In the data rows, the value 128 means zero.
Here are some rows, each followed by its group. Groups can overlap.
[135  88 121 115 143 149 105  93 113  97 114 119 117 144 105 105 142 128
 117 128 147 171 104 122 123 144] LB
[117 124 119 152 156 124 122 108 146 158 145 109 164 156 141 136 108 138
 118  81 131 140 134 130 124 158] RJ
[132  96 138  96 156 133 130 127 155 113 128 112 140  79 110 104 135  63
 137 161  74 145 129 166 110 146] CQ
[138 160 126 136 114 123 109 143 135 124 125 117 133 101 141 129 136 176
 143 119 140  99 112 125 116 128] QT
[140 136  80 170  81 163 125 109 111  87 118 170 130 114 109 135  83 146
 117 147 105 142 141 148 147 122] DD
[ 92 132 136 140 109 119 172 150  90 124 133 103 107 138 169 187 157 144
 117 101  97 148 131 120 130 124] HL
[119 135 129 133 148 128 123  99 133 170 151 116 171 159 111 134 128 137
 118  91 150 142 141 156 123 159] RJ
[124  92 134  99 153 152  95  97 154  79 118 155 147  80 113  95  84  47
 153 161  58 152 141 177 144 142] CQ
[139 152 124 148 119 133 111 138 149 125 121 129 123  98 136 135 138 163
 145 116 133 101 117 116 123 129] QT
[139 145  86 184 104 137 133 107 111 134 146 137 132 160  73 144 103 153
 110 156 184 114 134 157 124 131] DR
[142 133 175 133 130 115 117 141 160 139 118 142 105  85 129 152 133 122
 150 160 109 119 150  94 134 121] PJ
[132 139 126 137 138 150 116 125 125 131 123 122 127 116 109 131 141 145
 131 134 129 129 127 113 113 143] LB
[142 135  79 169  81 163 123 109 109  84 116 174 126 115 106 137  78 146
 116 147 105 141 140 151 149 120] DD
[ 69 133 129 147 119 105 194 164  77 120 136  93  89 156 191 197 171 140
 105  85  96 143  95 131 137 129] HL
[153 139 183 120 102  90 114 169 188 144  96 150 102  73 167 136 123 129
 180 138 133  81  90 103 150  90] PJ
[117  70 137  68 196 104 166 162 170 127 148  44 142  78 119  79 181  30
 115 172  78 143 100 179  54 164] CQ
[115 105 119 120 146 144 109 104 149  99 116 117 143  96  98 110 121  86
 131 151  85 143 137 166 123 155] CQ
[130  94 132 106 177 112 165 146 146 101 173  76 117 110 126  75 164  78
 121 172 106 132 142 145  70 142] CQ
[119  23 132  38 209 113 155 145 151 108 123  43 142  85  96  30 192   0
  97 176  84 185  75 200  55 161] CQ
[140 131 104 131 144 155 105  64 125 149 156 175 192 156 108 119  58 124
 132  74 138 161 148 192 148 154] RJ
[121 149  78 194  98 125 123 120 138 171 110 125 158 164  75 148  95 146
 106  83 163 119 106 168 117 151] RJ
[153 147 190 100  91  76 139 158 146 100 144 161  94 135 176  87 123 146
 189 169 165  56 145  92 150  60] PJ
[128  95 120 112 178 138  98  97 107 101 113 111 109 141 112  97 136 108
 109 131 144 159 101 113 124 156] LB
[125  76  93 112 155 135  67  92 102  94 130 119 107 185 128  82 128  75
 107 141 161 177 107 106 106 175] LB
[174 125  72 175  65 175 129 110  87  47  99 181 104 116 117 136  73 145
 109 172 103 150 119 158 156 118] DD
[124 141 130 138 147 133 120 100 124 165 146 125 170 156 112 139 126 144
 107  96 147 138 148 150 124 158] RJ
[ 99 105 138 114 163 128 116 125 155 111 121  82 132 101 103 124 161  80
 134 151  99 136 130 150 104 162] CQ
[153 156 133 130  93 113 127 136 143 115 126 137 125 121 150 109 134 170
 153 116 153  83 121 122 136 109] QT
[112 130 117 159 153 119 119 112 149 169 137 112 169 163 144 141  99 144
 110  61 132 139 128 130 123 163] RJ
[144 149 145 138 107 118 112 148 160 131 113 134 119  92 143 133 132 155
 150 122 135  97 106 113 132 113] QT
[130 115 125 126 169 134 104 104 115 102 123 112 118 127 115 116 139 122
 121 135 134 148 118 111 123 156] LB
[129  81 108 109 169 140  81  91 102  96 116 115 109 161 118  88 135  92
 103 133 155 172  99 111 118 165] LB
[154 158 203 111  88  50 149 145 136  46 182 163  59 170 192  39 125 158
 203 185 205  27 139  93 152  37] PJ
[153 136  55 200  68 161 108 110 129 105  97 171 135 107  65 134  59 136
 117 149 120 120 116 169 135 126] DR
[152 162 133 133  87  93 136 130 131  86 148 147  98 157 157  72 129 185
 166 133 180  55 130 123 138  90] QT
[139 120 113 115 128 180  85  84 136 112 140 176 163  95 113 104  85  92
 116 136  75 151 172 145 156 125] DD
[107  95 145  94 178 110 149 133 154 103 149  65 123 108 104  80 183  63
 130 177  99 133 136 160  76 158] CQ
[124  70  82 115 141 138  53  91 103  93 137 127 108 203 137  75 120  56
 110 142 168 182 110 107  96 185] LB
[152 147 163 133 101  93 116 153 177 126 109 149  98  95 160 120 125 150
 172 125 148  76  97 109 144  98] QT
[143 155 118 134 103 132 119 142 142 125 121 128 137 107 143 123 136 170
 145 111 143  93 112 122 130 119] QT
[151 151 150 115  87 115 117 155 152 131 113 135 128  94 160 126 126 154
 161 120 147  86  95 114 145  95] QT
[114   7 138  29 224 106 153 140 150 104 116  34 140  91  93  16 193   0
  87 176  81 198  67 206  53 167] CQ
[ 94 181  76  81 135 180 186 172 154 202  20 117 155 120 126 121 188 103
  95  40 170 100 122  27 110 108] BB
[ 91 142 116 140 136 125 119 106 122 186 175 131 186 183 112 133 112 163
 121  76 154 146 147 165 122 150] RJ
[129  82 111 110 171 141  86  91 102  97 113 116 111 161 113  86 134  94
 105 133 154 172  95 111 121 163] LB
[ 96  93 135 110 180 114 129 135 166 134 124  70 147 111 130 122 148  75
 113 137  89 136 110 145  94 169] CQ
[111 189  93  88 135 167 178 152 153 180  45 123 136 126 126 112 184 112
 103  71 178 104 142  38 108 112] BB
[112 132 116 158 155 118 120 110 150 178 140 114 179 175 142 140  97 143
 108  48 133 137 124 138 124 163] RJ
[148 152 129 134  95 121 120 141 146 121 121 134 126 110 147 116 132 169
 155 112 148  84 110 119 136 110] QT
[152 161 139 130  89  94 138 132 136  90 144 147 105 151 165  77 128 179
 170 132 176  55 130 118 139  88] QT
[ 56 118 166  96 116 109 186 180  46 165 161 117  70 140 169 214 166 139
 143 118  64 166 188  94 122  68] BQ
[ 38 116 163  98 125  90 211 181  18 160 188 110  39 180 194 215 179 130
 128 113  69 152 178 114 132  64] BQ
[155 151 173 111  90  86 136 151 151 109 135 147 107 122 174  95 125 149
 180 142 163  62 111 106 152  77] QT
[123 146  68 200  87 126 125 124 135 170 109 127 159 165  65 153  89 149
 107  92 173 118  95 174 114 147] RJ
[121 126 121 146 157 127 124 102 139 162 157 117 165 158 136 139 107 140
 118  80 140 142 141 138 126 153] RJ
[136  76 113  82 176 117  79  50  77  88 115 130  86 149 103  99 117  88
  89 142 158 193 104 104 125 145] LB
[138 133 101 165  78 151 162 131  87  59  99 145  91 144 151 147 118 157
 100 129 103 159 122 140 147 127] HL
[112  46 118 112 164  49 255 253  13 202 165   2  75 194 255 155 213  76
   5 175  13 122  14 131 129  40] BQ
[144 139 153 140 127 127 117 135 151 133 122 136 114  96 124 150 135 134
 144 146 114 120 146 102 129 128] PJ
[111 169 127 112 129 151 124 133 128 132 130 147 144 113 104 149 139 136
 138 118 147 107 155 121 148 122] BB
[133 143  68 192  86 139 113 105 135 155 110 155 170 160  75 134  62 146
 111  86 147 130 113 185 132 142] RJ
[179 159 152 152 124  80 132 105  96 192 133  98  95 156 109 141 119 114
  89 185  95  94 149 139 110  74] BQ
[144 131 183 122 125 110 121 152 161 148 114 148 105  85 137 152 130 117
 163 163 111 114 153  90 136 106] PJ
[ 91 175  74  80 141 189 179 173 149 203  26 117 161 121 124 128 188 105
  98  41 169 103 124  34 116 109] BB
[168 129  49 186  59 177 100 106 107  74 125 185 131  98  67 141  55 142
 119 202 121 126 127 170 149 109] DR
[153 136 188  94  97  99 124 174 165 152 106 154 107  81 161 138 123 134
 183 149 128  90 128  92 145  80] PJ
[ 87 121 136 116 186 106 112 109 145 185 133 100 201 173 129 144 108 119
  87  88 134 140 112 167 116 184] RJ
[125  90 114 119 158 136 106  95 103  89 117 116 106 160 119  99 139 111
 107 123 147 172 104 114 122 158] LB
[117  67 136  70 198 111 168 171 174 129 147  40 145  67 118  82 181  25
 116 173  76 147  98 181  50 161] CQ
[131  83 111 109 171 137  86  93 103 101 117 114 109 158 113  90 137  95
 105 133 149 168  99 112 120 161] LB
[136 155 112 145 117 142 117 134 137 127 125 124 134 106 125 134 138 163
 133 121 131 107 128 120 120 133] QT
[140 138 168 128 126 125 119 141 151 141 124 142 100  89 117 152 134 131
 150 157 109 127 170  91 123 118] PJ
[129  97 119 118 176 137  98  97 106 102 112 112 110 142 110 100 139 110
 111 133 143 159 102 113 125 158] LB
[152 128  82 173  70 163 148 123  84  51  96 165  97 131 131 142  93 151
 104 154 101 154 120 152 152 122] HL
[124 142 110 140 121 144 110  90 121 147 171 156 178 156 117 134  92 163
 123  90 132 149 159 158 144 139] RJ
[136 148 104 163 107 146 121 127 131 122 129 127 132 115  98 153 125 151
 123 140 130 121 139 125 119 136] DR
[136 114  99 127 140 158  99  60 132 125 140 179 187 134 101 107  50  99
 133  96 107 165 143 205 154 151] DD
[154 142 171 119  99  94 122 162 176 137 101 149 113  87 167 127 125 138
 174 131 142  77  93 107 153  92] PJ
[120 147 132 150 124 138 141 132 121 115 117 115 120 114 137 154 142 150
 132 115 120 134 137 109 115 148] HL
[129 182 134  70 130 172 154 153 113 125  74 172 180 123 111 154 163 124
 155 114 193  97 129 120 208 114] BB
[114 153 138 149 136 135 136 133 121 112 120 108 121 103 141 159 141 145
 145 119 121 130 125 106 108 152] HL
[145 144 159 148 122 117 115 133 147 133 122 128 113  94 120 148 137 139
 139 145 112 128 148 109 116 132] PJ
[152 156 157 117  86 102 124 151 150 107 133 140 113 115 168 102 128 161
 173 126 165  70 100 113 146  80] QT
[124 165 125 126 127 133 129 120 138 144 128 138 140 107 109 135 140 144
 123 106 144 119 159 110 139 130] BB
[122 110 137 117 158 124 136 130 152 120 133  86 132 103 120 118 157  94
 129 148  99 133 133 137 103 152] CQ
[110 107 129 144 167 118 132 116 151 107 148  92 120 134 145 115 132 110
 125 135 106 130 144 118 109 153] CQ
[159 141 188  98  98  83 137 160 162 135 117 155 112 105 171 121 124 128
 184 150 142  75 124  98 161  79] PJ
[ 42 116 154 103 113 103 203 191  31 168 165 104  61 164 192 222 174 131
 117  99  69 157 157 118 130  77] HL
[117 125 132 120 167 127 114  85 113 169 144 120 176 182 106 123 120 127
  90  82 162 157 137 160 128 165] RJ
[135 100 126 111 131 155 109 105 117 109 119 126 114 134  98 114 142 145
 132 133 141 168 134 118 116 131] LB
Which 5 groups are nearest to each row below, nearest first, going by the average distance to the group's rows?
[ 72 184 136  91 118 147 170 157 128 155  96 158 182 144 113 160 160 130
 144  89 177 110 141 124 206 125] BB QT RJ HL PJ
[116 138 127 126 156 128 121  98 139 170 144 117 176 161 105 137 124 130
 122  85 151 140 132 167 121 165] RJ LB QT DR DD
[146 147 149 135 102 107 114 150 166 127 111 141 113  94 151 125 129 155
 161 120 140  86 103 113 138 107] QT PJ HL DR BB
[128  78 102 111 161 139  74  91 103  96 121 119 107 174 121  84 132  85
 107 133 156 175 101 111 112 170] LB RJ CQ DD DR
[157 137 102 141 122 171  99  71 117 128 152 198 175 131 119 128  47 140
 134  89 112 156 157 167 162 136] DD RJ DR LB QT
[ 83 178 139 100 114 158 163 155 123 143  97 150 171 140 111 153 164 124
 150 107 169 111 137 129 190 131] BB QT RJ HL PJ
[139 136 117 130 149 145 110  70 127 160 161 163 192 161 113 126  68 129
 133  66 145 161 147 186 143 157] RJ DD LB DR QT
[129 117 115 116 130 173  89  91 137 113 133 162 163  96 104 104  98  89
 108 144  81 147 167 147 154 122] DD LB DR RJ CQ
[119 150 116 142 131 147 122 111 117 159 153 130 158 145 107 139 119 156
 129  96 151 132 143 136 117 147] RJ QT DR LB DD
[158 145 178 115 107  86 143 134 146 112 138 152  94 133 159 104 127 142
 175 152 147  79 151 102 152  90] QT PJ HL LB DR
[149 102 120 143 131  87 204 187  50 186 168  69  95 161 197 153 169 131
  46 164  67 112  85 111 136  62] BQ HL QT PJ LB
Which 4 groups are nearest to each row below, nearest first, going by the average distance to the group's rows?
[155 139 183  93  93 101 131 169 156 143 115 150 119  96 165 132 126 135
 179 145 136  84 131  95 151  75] PJ QT BB HL
[147 127 231  57  94 101 123 198 156 170 105 177  83  72 149 147 118 128
 212 183 106 105 196  53 137  48] PJ QT BB HL
[133  91 128 112 148 155 104 105 121 113 109 116 120 136 113 108 147 123
 118 132 146 162  95 126 122 148] LB RJ QT CQ
[184 108  91 141  99 120 171 198  76 181 182  94 119 160 188 131 156 122
  63 191  84 114 120  94 103  84] HL QT BQ PJ
Which 5 groups are nearest to each row below, nearest first, going by the distance to the group's nearest row?
[115 150 131 149 133 127 142 135 121 107 127 112 116 117 145 160 148 150
 136 116 115 133 134 107 120 150] HL LB QT PJ DR
[ 93 127 143 104 175 110 117 100 138 181 130  97 191 176  90 134 138 103
 103  99 143 144 122 198 109 176] RJ CQ LB BB DD
[134 129 102 138 139 146 113  72 124 154 153 162 188 162 102 122  68 129
 126  83 146 155 140 191 144 151] RJ DD DR BB LB
[136 173 115  87 122 158 154 168 120 142 156 160 153  96 106 134 141 127
 138 127 158 104 156 129 132 104] BB QT LB DR PJ
[123  78 102 113 165 141  76  91 102  96 120 118 108 172 121  86 131  86
 104 135 157 175  99 108 111 170] LB CQ RJ HL DR
[ 83 139 116 141 144 123 121 108 125 189 173 127 185 187 106 129 115 161
 122  72 159 147 141 171 117 157] RJ BB DR LB QT
Which 4 groups are nearest to each row below, nearest first, going by the distance to the group's nearest row?
[148 135 173 133 107 101 103 157 186 130 107 143  91  71 147 137 128 131
 177 132 132  96 101 103 133 107] PJ QT HL LB
[128 140 121 163 157 126 116 104 128 166 145 124 163 162 152 146  89 147
  92  63 132 138 153 110 132 159] RJ BB HL LB
[124 149  78 192  96 127 120 119 139 167 113 132 160 158  77 144  92 148
 113  81 159 124 107 169 118 149] RJ DR QT BB
[131 132 104 184 147 120 117 100 107 162 145 117 148 170 132 144  78 137
  62 100 152 135 157 116 134 151] RJ DR BB LB
[125  89 113 120 155 136 108  98 101  90 111 114 105 160 121 101 138 115
 103 120 143 173 100 116 124 155] LB CQ HL RJ
[117 106 125 116 147 142 110 101 153 107 116 123 146 100 108 107 128  84
 131 143  78 147 142 160 125 153] CQ LB DD PJ
[141 128 204 103 128 116 119 156 153 152 121 157  83  79 121 159 127 122
 176 179  99 129 201  70 126  95] PJ QT BB LB
[116 137 112 143 121 135 113  90 121 158 174 156 190 169 120 124  96 167
 117  87 134 154 160 166 143 138] RJ DD BB DR
[130 132  97 188 133 117 123 105 112 162 143 115 151 169 120 140  87 141
  71 104 156 136 151 128 130 145] RJ DR BB LB
[134 131  81 208 110 115 141 100 118 129 156 132 125 189 102 127  82 165
 102 147 183 115 137 141 124 129] DR RJ DD QT
[142 138 166 135 120 136 119 150 169 162  99 143 108  87 118 142 144 123
 137 146 113 114 133 103 124 124] PJ QT LB BB
[115  85 133 105 181 115 148 142 163 123 142  69 136 101 132 103 155  70
 122 147  91 139 117 145  83 161] CQ LB HL PJ
Which 4 groups are nearest to each row below, nearest first, going by the distance to the centre of the group?
[155 152 148 122  90 102 134 141 149 112 126 145 116 127 164  99 127 164
 166 122 157  71 115 117 147  96] QT PJ HL BB
[156 151 195 114  98  56 153 142 135  67 172 165  73 170 183  47 127 147
 191 192 185  38 157  95 148  57] PJ QT HL LB
[130  96 134 109 177 115 162 142 147 104 167  78 119 113 123  81 163  80
 125 170 105 134 141 146  75 146] CQ LB HL PJ
Which 5 groups are nearest to each row below, nearest first, going by the distance to the centre of the group?
[152 148 143 119  84 118 115 147 151 123 122 129 127  95 154 125 129 153
 165 112 147  94 100 114 139  98] QT PJ HL BB DR
[127  87 126 111 182 138  93  94 103 100 108 110 107 144 111  94 142 104
 104 131 150 165  93 115 125 157] LB CQ RJ HL DD
